The rows of Y fall into a few groups, which share some directions, and each row is roughly a mix of its group's hidden directions.
Y (95 x 12):
[[-11  -5  10   5 -13   2 -17  -5  25 -17   2   2]
 [  7   8  -8 -17   9   7  19  12 -12   6 -20   2]
 [ 18  -7  13 -11  24   6  -1  19   4  -8   0  -5]
 [  0  -8 -17   3   8   4 -17  17   7  -1  22  11]
 [ -6 -15   2  -3  34   1  -5 -11 -11  -1   4   4]
 [ 13   1   2  11   1  -4 -12  14  30   9   2  -7]
 [ -3   2  10   6  -3  -2  28  -3  -2  11 -25  -1]
 [ 21   5   5   7  -1 -32   3   6   0  -4 -10  -4]
 [ -2  15 -21  -7  -6   7  13  10  11  12   8  17]
 [ -8 -17   6  13 -11  -2 -22 -11   1  -9  16  -7]
 [-19  -5  20   8  10  15  -9 -16   0 -10   4  -8]
 [-10  -2 -10  13  -2 -10   5  -2 -30  -9   5 -14]
 [ -3  -3 -20   9  -9   4 -21   9   6   2  24   3]
 [-10 -10  10  -8  15   1   0 -20 -24  -9  -5  -4]
 [ -7   6 -11   4 -12  -2   1   2  21  15  18  17]
 [-20  -6 -16   8  -6  10  -1  -6 -22  -1  17  -5]
 [ 15   6   4 -13  15  -3  16   9 -11   5 -23  -2]
 [  7  -5  17  -3   4  -1   4  -2 -16 -15 -20 -19]
 [ 10  -4  -8 -16  11   5 -20  10  19   6   8 -10]
 [-16   7   8   0 -12 -13  12 -16 -19  -1 -15  -7]
 [ -6 -10  -7  15   5   4  -5   5 -13 -16  18  22]
 [-10  -6 -12 -10  -1  -1 -17 -21 -14 -14  11   7]
 [  2   6  -2 -31   7 -12   9   1  -1  10 -12 -14]
 [ 12  14 -21  -1  -5 -12  14  11   0  15   8  12]
 [  2   7  19  -4   3  20  12   5  14   1 -19 -11]
 [ 23  12   3   1  13 -19  13   5   0  16  -2   5]
 [ -9  -9  -8   5   3   2 -11  -9 -17 -19  16  18]
 [  1 -20  16   2   3  -3 -14  -8 -15 -12 -10 -17]
 [  2 -14 -22 -10  -6   9   1   4 -24  13   6  -1]
 [ 10  -5  -7 -19  12  -3  -7  22 -10  -6  16  -9]
 [ 16  -3  23 -11  11   4   8   0  -8 -12 -12 -16]
 [  0  -4  -7   0  -5   3 -24  -8 -11 -18  23   0]
 [ 10  -3   9   1  22  16   2  10  24   5  -7   0]
 [  0   1 -17  -1  -9  -9 -16  -9 -28  -9   3   3]
 [-19  10 -10  -9  -7  23   5   4  17  -3   1  12]
 [  4  -5 -10   9   7 -17  12  14  15   9   9  20]
 [ 16  -3  10  -1  -3   7 -17   6  -3 -13  -7 -27]
 [-16  14  -4  -6 -16 -14   6 -23  -8   5  -8   2]
 [  2   3   5  -3  21  26  -4   4  20   9  -2  -2]
 [  5  -4 -18 -10  -8   1  -4  18   4  17   5 -22]
 [  4  -5 -10   0 -22  -7 -14   5  24   0  11  10]
 [-10  14   8  -1  -2  13  21  -2  16  13 -14  10]
 [-15  -4   1  -5 -18 -14   7 -19 -16  -5   8  11]
 [ 14  -1 -19   1 -17 -15  -4   8   9  12  14  10]
 [ 18  -2 -12  -2 -19 -22  -6  12  14   0  -1   6]
 [  9 -16   6  -6  27  11   4   9  14   1 -12   6]
 [ -5   1   0  17 -12  10  -9 -16  24  12  -9   1]
 [-16   8  -5   4  -2 -14  24   1  -9   8  -9  19]
 [-22   4   4  -5 -15  -6  12 -23  -8   4   0  12]
 [  1  12 -26  -8 -12   2  12  14   7   9   5  14]
 [-11 -19 -20  13   1   7   5   7 -12  -1   7  17]
 [ 12   3  12   1  -3  -2  21  20 -11   3  -8 -19]
 [  3  -9  22  -1 -11  -2 -15 -16  21  -4   0  -6]
 [ -2   2   8  -5  12  14 -11 -11 -18  -6 -15 -21]
 [ -7  -9 -19  -7   4  -3 -11   4 -18 -11  20  11]
 [  0   1  15  -9   5  10   9 -10 -17 -11 -25  -6]
 [  3   2 -13   6 -10   0 -23   7  14   7  23  -6]
 [ -5  -5 -17   2 -12 -18 -10  -4 -16  -3  22   5]
 [ -1  16 -19  -3 -13  -1   8  11  20   4   7  16]
 [  1  12  13  10  26   0  13  -9 -10  13   7  -1]
 [  4   9  -4   4 -10  12 -13  15  17   8  12 -20]
 [ -5   9  12   1  17   6  14  -4   0   5 -29  -6]
 [ -3 -16  -4  -8   1   5  -2 -18 -26 -18  -1  -3]
 [  6   9  21   4   1  -4  26   5  -3   3 -19  -6]
 [ -8   1  -7   0  -8  -4 -18 -15 -16 -18  19   7]
 [-12  -2   6 -12  11  21   7  -1 -15  -8 -19  -8]
 [-23   7  -6  -5 -10  13   4   4   4 -23 -14  -2]
 [ 19  -6   0  12  10 -16   1  17  20   1  -6   7]
 [ 18   5   0   0  14 -17  15   5 -21   8 -11  -6]
 [ 14   0  10  -9  -2 -12   0   9  10 -13 -28  -3]
 [ -6  -6   4  -6  21   7   0  -3 -25  -6   0 -20]
 [ -3  -7  13  10  13  -6   0 -10 -26  -7  -4 -18]
 [-11   2  -4  -7 -10 -10   7 -17 -29 -11   0   1]
 [  0   2  14  13  23  -3   6 -12 -21   8   8  -9]
 [ -4  17  -5   6 -27  -9  12  12  -4   4  -5 -12]
 [  0  14  -4   5 -16   7 -12  -3  27  14   0   7]
 [ 12   6   9  -5  -6  -1 -13   5 -15 -18  18 -17]
 [  6  13 -24   4   6  13  -5  22   2   9   8  -2]
 [ -2  20  -2   3 -32   4  -3   1  13   7  -5  -4]
 [  8  -7   9  -8   9  14 -13  -2 -15 -14  -4 -23]
 [  0   8   9   4  18   3  19   6   2   6 -27  -4]
 [ 15  -1  -2 -14  -5   5 -11   8   5   6   3 -31]
 [-15   1  -7  12   7  -6  10   3   4   5   0  32]
 [ 15  14 -15   0 -10  13  -3  24  -5  -4  -5 -11]
 [-10  -2   1  -9  -5   3  -6 -19 -30 -11   0  -7]
 [ -1 -13  -2 -10   9   2  -8 -10 -23 -23   9   5]
 [-10   4   5   2 -18 -20  18 -11  -3   1 -10  16]
 [ 11  -2  11   2  -2 -21  -1   5  -3 -18 -23 -12]
 [ -7  10  -2  -5 -33  -5   8  -6 -16  -7  -3  -2]
 [  6  -5 -18   3  -6  -5 -11  12   8   2  28   9]
 [  6  11  15  12  -7  -2  21  12   8  13 -15  -9]
 [  3  11  -8   8 -29  -8  -5  12  14   6  10  -6]
 [ -8   0 -21  14 -16   1 -14   8   3   7  21   4]
 [ 13   0  -2   1  -3   9 -24  11  15   1  16 -16]
 [ 13  -7  17   8  19   7  13  21   2  -6  -4   6]]

Here is one row from each group, named. Which group is each of the other rows in?
[-14   4   2  -7  -2  -1   8 -19 -28  -6 -13   3]
A
[ -6 -16  10   5   5   1  -7  -9 -25 -11  -6 -19]
N
[ -4  -7 -15 -30   5  -3 -15 -15  -2   0   1  -7]
G

[ -1  12   0  -7 -17  -9  15  -1  -2  17 -14 -20]
G
[ -8  -4  11  14   5   7 -12 -16   8   9  26   3]
N
[ -3  -3  20 -11   3  13  -7  -1  21 -12 -19   1]
N
[ 11  -7   1  -9  -1   2  -3   9 -25 -17  12 -18]
G
[ -5   6  13   0  11  11  25  11  15  10 -11  -5]
A
[ 16   3 -14 -18  -1  -2  13  16  -7   8 -19   4]
N
[-16   4  -4  -2 -21  -2  -3 -15  11   9  16  17]
A
[-19   5 -18  11  -5   9   5  -4 -13   4  23   2]
N
[ 12   5  14   1  25  -6  12  -3 -18  10  -8  -7]
N
